One turning vector, and how many ticks it has turned
The counts run from 0 to 491.
[-1.94 -0.57 -1.64  1.25  1.92 -2.35 -2.75  3.37 -1.10 -3.93  2.06  1.90
 -3.28 -1.22  4.38 -2.44 -2.07  4.04 -1.74  3.57  1.94 -3.50  1.76  0.41
 -0.76  3.44 -1.02  0.19 -1.36  0.05  2.02 -3.77  1.11  0.92 -2.29 -1.72
  0.25  4.15 -3.42 -1.03 -1.21 -3.33  0.87  3.14  3.15  1.60  2.81 -1.12
  4.51  0.64  1.35 -0.70  1.36  0.69 -3.18]
289
[-0.70  1.61  3.82  1.46  0.71  1.25 -0.51  0.45  0.35 -0.81  2.60  1.07
  1.32  0.94  4.44 -0.38 -1.10  0.16 -0.12  0.30  0.80 -2.23 -0.99  5.24
 -4.17  0.88  3.28  1.35  1.63 -1.12 -3.43 -4.70  4.08 -0.05  3.36  1.44
  1.76  3.32  1.18 -2.29 -1.62  3.86  2.26  0.20 -1.45  3.49  4.03 -4.56
  1.81 -3.99 -0.58  3.65 -0.29  1.31 -0.68]
256
[ 0.09 -0.27  1.83  0.60  2.61 -0.30 -0.21  0.65 -3.66 -1.32  3.16  0.72
  1.78  0.47  5.24 -0.83 -1.91  0.34 -0.92  0.26  1.68 -6.05  2.03  1.96
 -1.45  2.71  2.70  3.59 -0.92  2.90  0.44 -3.96  4.50  0.30  1.57  1.34
  1.81  2.51 -0.44 -1.92 -2.00  3.11  2.92  3.43 -0.70  1.35  2.74 -2.57
  3.05 -3.22  0.71  2.05 -2.32  3.99 -0.84]
23
[-2.69  2.43  4.63 -0.62  0.99 -0.84 -2.46  0.67  2.42 -1.41  3.65  1.11
  0.44  0.12  1.84  0.47 -1.80  0.70 -0.02  3.06  2.28 -2.40 -0.72  0.95
 -1.98  0.02  1.90 -0.05  0.95 -3.29  1.27 -4.85  2.99  1.26  1.81  2.42
 -0.51  3.83  0.96 -1.62  1.44  0.38  2.02  2.65  1.54  4.00  5.09 -5.26
  0.53 -0.27  3.11  2.20  3.57  4.74 -0.53]
99
[-1.61  3.95  1.50  0.37 -0.64  0.59 -2.21  0.44  2.66 -1.09  2.04  2.22
 -3.89  0.27  3.05 -0.35 -1.15  2.81  0.02  2.62  1.36 -1.80 -0.64  1.85
 -2.60  0.77 -0.13 -2.17  2.19 -1.23 -2.08 -4.20  0.43  0.04 -0.18 -1.83
 -1.31  4.52 -3.50 -1.70 -3.27 -2.36 -1.23  2.65  2.43  3.73  2.10 -1.47
  4.84 -1.48 -0.67  4.32 -0.11 -1.52 -5.60]
144
[ 0.29 -1.00  0.77 -0.09  1.99 -0.49 -0.69  2.07 -4.10 -2.71  2.48  0.99
  0.81  2.06  4.30 -3.44 -0.46  1.88 -0.59 -0.82  2.01 -3.39  0.76  3.97
 -3.09  3.22  2.64  3.62 -0.15  0.25 -2.06 -3.81  4.34 -1.04  3.43  0.02
  2.34  2.51  0.62 -2.02 -1.11  4.24  4.63  0.24 -0.98  1.74  4.08 -1.10
  2.14 -3.17 -0.65  0.55  0.18  0.74  0.11]
260
[-0.82  1.95  2.16 -0.69  1.10 -0.91 -1.28  0.77 -0.29 -1.42  2.45  2.12
 -3.81  2.91  3.48 -0.20 -2.54  1.55 -0.30  1.39  4.25 -3.86  0.70 -1.51
 -0.73  2.06  2.81  1.29  2.75 -1.40  2.29 -4.12  2.20 -2.69  0.46  0.34
 -2.75  2.96  2.39 -0.47 -0.17  0.45  3.05  3.78  1.68  2.14  5.09 -2.27
  1.63 -2.59  2.11  1.51  2.42  4.83 -1.92]
248
[-0.55 -1.21  2.62 -1.71  3.27 -0.87 -0.61  3.37 -1.92 -3.63  2.98 -0.06
  0.81 -1.01  4.39 -2.15 -0.82 -0.74  0.90  0.43  1.73 -6.03  0.49  0.93
 -0.72  2.31  2.55  3.32 -1.83  2.45  0.58 -4.54  3.68  1.62  1.05  1.18
  0.38  1.83  1.82 -1.34 -0.55  3.40  2.97  3.45 -1.13  0.24  3.28 -3.10
  1.95 -2.25  1.54  1.36 -0.31  4.81  1.07]
25
[-3.13 -1.96 -0.21 -1.58  3.11 -2.28 -3.80  3.52  0.60 -4.27  4.75  1.92
  1.38 -0.64  6.01 -2.66 -1.42  2.37  1.97  0.64  1.01 -1.16  0.23  4.17
 -2.54  1.80  1.54 -0.17 -0.85 -0.82 -0.99 -3.36  2.58  1.81  0.50 -1.34
  3.08  2.53 -1.79 -1.21 -2.99 -0.74  1.84  0.04 -0.26  1.31  3.09 -2.06
  4.88  1.84 -1.93  0.27  2.56 -0.88  0.37]
199
[ 0.85  1.89  2.28 -1.80  2.38 -0.26 -1.68  4.16 -1.26 -2.87  4.26  1.21
 -1.62 -1.59  2.77 -4.56  0.62  1.57  0.86  0.02  2.31 -5.08 -0.17  0.67
  0.24  0.39  0.69  1.15 -1.45  3.51 -0.50 -4.42  3.76  3.58  1.10 -0.73
  1.62  2.51 -2.96 -0.31  0.68  0.43  2.44  2.64  0.76  1.91  3.82  1.24
  3.81 -1.91  0.02 -0.17 -1.78  2.90 -3.71]
455
[-0.70  3.96  4.38  1.66  0.11  2.25 -0.41  1.12  2.83 -0.28  1.80  1.50
 -1.36 -0.64  3.55 -0.50 -3.56  1.43  1.03  1.73  3.09 -2.33 -0.61  2.71
 -1.06  0.16  3.40  0.20  2.33 -1.03 -3.00 -4.25  1.17  0.91  1.42  0.81
  0.04  4.37 -1.86 -1.00  0.37  0.12  0.99  2.34  2.02  3.77  3.17 -3.88
  2.30 -4.63  0.52  3.51 -1.44  3.04 -3.66]
467
[-2.35  1.00  1.63 -0.43  1.62 -0.81 -2.92  1.48 -0.53 -1.74  5.14  1.54
 -0.02  0.37  4.03 -2.07 -2.16  3.58  2.65  1.56  4.37 -0.63 -0.54  2.06
 -1.07  0.78  4.21  0.88  2.22 -3.22 -0.24 -2.27  2.50  0.18  3.31  0.32
  1.53  2.36 -1.03 -0.50  1.12 -1.10  2.87  0.51  1.41  3.04  5.56 -3.08
  1.92  0.27  1.42  0.36  4.64  3.00 -1.63]
32
[ 0.47 -0.19  2.20 -2.13  2.25 -1.45 -0.94  2.85 -2.65 -2.04  5.00  2.36
 -0.63  1.92  3.15 -2.65 -1.09  0.40 -0.53 -1.80  2.64 -4.14  0.86  1.03
 -1.21  1.61  2.16  2.71  1.03  2.08  1.74 -4.22  5.48 -0.21  2.88  0.72
  1.11  2.17  0.48  0.03 -0.43  3.55  4.97  2.82 -0.57  0.84  4.61 -0.52
  3.20 -2.59 -0.43 -0.72  0.16  4.10  0.16]
176
[-0.36  0.78  1.44  1.74 -0.15 -0.14 -1.12  1.67  0.62 -2.34  3.28  2.55
 -0.69  2.78  4.32 -0.17 -0.95  2.01 -2.05  1.75 -1.31 -0.97  0.50  3.24
 -6.46  2.75 -2.08  0.18  1.95 -0.40 -1.15 -4.53  2.89 -0.98  3.48  0.52
  1.36  4.43 -2.29 -1.28 -3.89  0.96  0.46  1.18  0.75  3.32  1.70 -1.64
  4.85 -3.66 -2.02  2.36  2.26 -2.24 -1.85]
426
[-2.93  2.85  4.79 -1.07  1.22  0.33 -2.19  1.41  4.64 -1.37  3.47  1.52
 -0.70 -0.38  3.27  1.08 -3.39  0.81  1.61  2.55  2.46 -2.41 -0.72  0.36
 -0.74 -0.99  2.28 -1.47  1.50 -1.48 -0.09 -4.32  1.05  1.21 -0.42  0.86
 -1.77  3.71 -1.76 -0.38  0.79 -1.65  0.09  3.79  1.74  3.00  2.85 -4.37
  3.37 -1.67  1.68  3.40  1.23  5.32 -2.34]
464
[-1.66  2.07  2.29 -3.37  0.97  0.38 -3.17  0.09 -0.13 -1.09  4.65  1.86
 -0.54  0.02  2.16 -1.64  1.55 -0.17  0.57 -0.55 -0.56 -5.29 -0.36  3.09
 -2.60  0.54  0.86 -0.43 -1.74  2.13 -1.71 -5.87  3.97  1.97  0.24 -0.74
  0.51  2.24 -0.23 -2.67 -5.59  1.19  0.30  3.46 -2.24  2.09  2.89  0.15
  4.28  0.53 -1.06  4.72 -1.98 -0.79 -2.90]
2
[-2.97 -1.76  1.22 -3.55  3.08 -3.23 -3.31  3.03  1.10 -4.84  4.12  1.62
 -0.63  1.21  4.81 -1.72 -1.38  0.88  2.68  1.38  2.00 -2.33 -0.21  1.06
 -3.35  1.85  1.66  0.36  0.37 -1.99  1.64 -4.13  3.11 -0.35  0.88 -0.71
 -1.08  1.67  2.29 -0.72 -1.81  0.23  2.20  1.69  1.07  1.20  3.92 -3.01
  2.37  1.47 -0.14  0.62  6.64  1.60  2.07]
266
[-1.68  2.15 -0.11  0.53  0.55 -0.84 -3.69  1.67 -1.18 -2.14  4.29  1.87
 -3.31 -0.13  3.59 -3.10  0.15  4.70 -0.83  3.19  1.76 -1.96 -0.39  0.28
 -1.51  1.71 -0.06 -0.57  0.32 -1.30  1.20 -3.21  2.68  0.85  1.45 -1.08
  0.98  3.85 -3.02 -0.66 -1.63 -3.75  0.61  2.00  2.66  3.47  3.65  0.50
  4.34  1.58  0.37  0.92  3.22 -0.91 -5.20]
440
[-1.15 -1.14  1.39 -0.94  2.04 -0.93 -1.83  2.48  1.02 -4.21  1.81  0.98
  3.24 -0.23  5.02 -3.30 -1.20  1.53  2.53  0.24  0.63 -2.29 -0.64  6.18
 -3.96  1.20  2.19  1.67 -0.58 -0.95 -4.82 -4.01  1.83  0.88  2.16 -1.47
  2.62  2.78 -2.65 -2.70 -1.72  2.57  2.10 -1.00 -0.58  1.76  2.46 -2.95
  3.10 -0.57 -1.31  1.94  0.11 -0.79 -0.39]
45
[-2.27 -2.80 -0.18 -0.94  1.44 -3.85 -2.90  2.76  0.05 -4.68  1.02  1.44
 -2.44  2.21  3.22 -1.72 -2.04  2.15 -1.56  2.14  2.12 -1.76  0.54  1.64
 -3.23  3.87  0.24  1.61 -0.50 -2.75  2.02 -4.98  2.43 -1.09 -0.11 -0.77
 -1.07  3.11  1.79 -1.67  0.06  1.20  4.48  0.89  1.94  1.32  4.85 -2.63
  1.38  0.53  1.04 -1.21  4.21  1.58  1.29]
417
[ 1.36  1.11  2.96  1.43  1.38  0.83  1.00  2.10 -2.66 -2.08  2.05  0.75
  0.96  2.53  5.69 -1.67 -0.91  0.94  0.68  0.64  1.70 -4.05  1.21  1.46
 -3.71  2.80  2.79  3.92  2.09  0.96 -0.99 -2.91  3.52 -1.54  4.36  1.58
  0.34  2.71 -0.25 -0.58 -1.88  3.06  2.42  2.54 -0.06  1.86  2.60 -2.42
  2.04 -6.06  0.51  2.85  0.80  2.01 -0.97]
106
[-2.82  4.14  2.06 -3.14 -0.01  0.07 -4.57  0.61  2.49 -2.12  2.59  1.15
 -3.79 -0.46  1.29 -2.50  0.20  3.18  1.79  2.48  2.97 -3.36 -1.29  0.78
 -0.98 -0.48  1.03 -2.12 -0.20 -1.94 -1.43 -4.99  0.42  0.97 -1.09 -2.42
 -1.48  3.05 -1.82 -1.58 -0.47 -2.53  0.72  3.07  1.86  3.48  4.44 -1.19
  2.79  1.80  1.98  2.93  1.36  1.28 -4.97]
226
[ 0.18 -0.71  1.54  2.46  1.05 -0.11  0.23  3.44 -0.30 -4.11  2.15  2.15
 -0.74  1.16  5.22 -2.38 -0.89  0.91 -1.39  0.66 -0.81 -2.32  0.56  4.47
 -4.64  2.63  0.58  2.51  0.46  0.77 -1.86 -4.28  3.18  0.20  2.79  0.59
  1.26  4.02  0.27 -1.26 -2.51  3.59  2.36  0.69 -0.42  1.79  2.32 -2.45
  3.49 -5.13 -2.85  0.23  0.20 -0.79  0.37]
343
[-0.69  0.37  2.21 -3.21  0.47 -0.04 -2.82  2.62  1.23 -3.45  3.32  0.78
  1.84 -0.93  2.21 -3.36  1.32  0.71  0.42  2.05 -1.74 -4.15 -0.71  3.21
 -4.21  0.42 -1.41  0.56 -3.42  1.68 -2.50 -5.44  2.27  3.56  1.20 -0.48
  1.87  3.05 -4.32 -2.45 -2.69  0.30 -0.07  2.51 -0.82  3.27  1.49 -1.21
  4.00  1.51  0.63  2.84 -0.36 -0.79 -1.99]
366
[-0.75  0.71  1.30  1.78  1.36 -0.30 -0.28  1.01 -1.10 -2.11  2.05  1.37
  0.33  2.89  5.83  0.14 -4.09  4.04  0.42  2.48  3.46 -1.83  1.40  0.64
 -2.83  3.54  2.38  2.20  3.37 -2.32  0.72 -1.71  1.72 -2.26  2.42  1.16
  0.67  3.81 -2.36 -0.77 -0.59 -0.62  1.50  1.61  2.64  2.76  2.97 -3.22
  2.65 -3.47  2.10  1.56  3.44  2.66 -2.01]
36
[-0.44  3.75  3.76 -3.46 -0.06  0.50 -3.36 -0.41 -0.54  1.03  5.21  2.15
  0.93  1.04  1.55 -0.38  0.72  0.09 -0.33 -1.12  0.49 -4.62 -0.13  2.71
 -2.45 -0.30  0.91  0.40 -0.31  2.05 -0.39 -5.84  4.56  1.91  2.33  0.74
  1.92  2.48 -1.77 -2.37 -2.63  2.45  1.70  2.70 -2.37  3.50  3.16 -0.93
  4.12 -0.61  0.16  3.96 -1.45  1.96 -2.36]
87
[-1.95 -0.28  0.50  2.44  1.09 -1.59 -1.52  2.47  0.52 -2.94  0.65  1.97
 -3.05  1.40  4.90 -0.58 -4.21  3.33 -0.67  1.19  4.37 -0.92  0.31  2.54
 -1.06  3.09  3.53  0.82  3.54 -3.01 -0.01 -3.92  0.99 -2.33  0.02 -1.19
 -1.30  4.81  1.44 -0.92  0.00  0.74  3.53  0.97  2.53  1.44  4.82 -2.87
  2.19 -3.29 -0.47 -0.13  1.58  2.58 -0.92]
484
[-1.65 -0.27  3.72 -5.89  2.36 -1.46 -2.41  2.27  1.36 -2.50  3.14  1.59
  0.57  0.77  2.70 -0.94 -1.64 -0.41  2.39 -1.44  2.95 -6.11  1.11  0.35
  0.17  0.81  1.99  0.28 -0.78  2.76  0.73 -5.37  3.18  0.80 -1.28 -0.91
 -1.06  0.97 -0.82 -0.79 -1.25  1.80  2.34  3.41  0.40  0.02  2.94 -1.27
  3.70 -0.16  1.60  2.41 -1.10  6.12  0.23]
391
[-1.16  0.68  5.05 -3.83  1.42 -0.14 -0.83  0.74  2.71 -1.50  2.48  1.38
  1.12  1.58  2.66  0.62 -2.00 -2.14  1.02 -0.94  0.22 -4.91  0.36  2.46
 -2.54  0.70  2.04  1.30 -0.01  1.55 -1.59 -6.62  3.24  0.02  0.17  0.64
 -0.89  2.00  0.17 -1.93 -2.32  4.19  2.05  3.33 -1.36  1.53  2.74 -3.78
  2.57 -3.48 -0.27  4.43 -1.18  4.36  1.00]
322
[-3.61 -0.02  1.23  0.62  2.18 -1.11 -3.08  2.10  1.62 -3.15  3.86  1.81
 -1.53  0.38  5.92 -1.34 -1.28  2.62  2.46  2.37  1.98  0.15 -0.99  2.60
 -3.57  1.55  2.84 -0.77  2.32 -3.70 -0.42 -2.99  2.05 -0.09  0.58 -0.42
  0.14  3.35  1.55 -0.67 -2.55 -1.66  1.23  0.68  1.59  2.71  3.83 -4.13
  3.11  0.67 -1.38  1.12  5.42 -0.47 -0.82]
269
[-0.89  1.86  2.03 -4.37  1.15 -0.55 -2.55  1.15 -0.39 -2.52  1.06  0.17
 -1.52 -0.08  0.90 -3.01  1.06 -0.43  0.69  0.03  1.27 -6.79  0.02  2.23
 -1.38  1.30  1.05  1.20 -3.78  2.02 -2.28 -6.75  2.31  1.41 -1.41 -2.62
 -1.50  2.39  0.00 -2.94 -2.22  1.95  1.65  3.57 -0.60  1.43  2.80 -0.44
  2.11  0.51  1.30  4.10 -2.96  1.18 -2.43]
153
[-1.03 -1.28  0.67 -3.71  1.87 -1.44 -2.05  1.79 -1.30 -3.80  2.82  0.99
  2.25  1.02  4.23 -3.13  1.44  1.74  2.62  1.49 -1.01 -4.16  0.38  3.56
 -5.30  2.03 -0.15  1.32 -2.76  0.42 -2.53 -4.73  1.69  1.38  1.78 -1.41
  2.01  2.36 -2.99 -2.28 -4.29  1.12 -0.04  1.88 -1.19  2.37  0.61 -1.22
  3.87  1.97  0.01  3.41  2.58 -2.44 -1.01]
281
[-2.93  3.12  4.29 -0.22  0.82  0.00 -2.84  0.42  3.58  0.47  3.09  1.68
  0.47 -0.39  3.40  1.98 -4.33  1.75  0.31  2.34  2.42 -2.27 -0.56  1.38
 -0.73 -0.07  2.09 -1.24  1.79 -1.80 -0.50 -4.57  1.24  0.87  0.58  0.58
  0.05  3.85 -3.29 -1.23 -0.17 -1.53  0.23  3.21  1.93  3.61  2.76 -4.47
  3.49 -1.74  1.79  3.54 -0.10  4.75 -2.71]
465
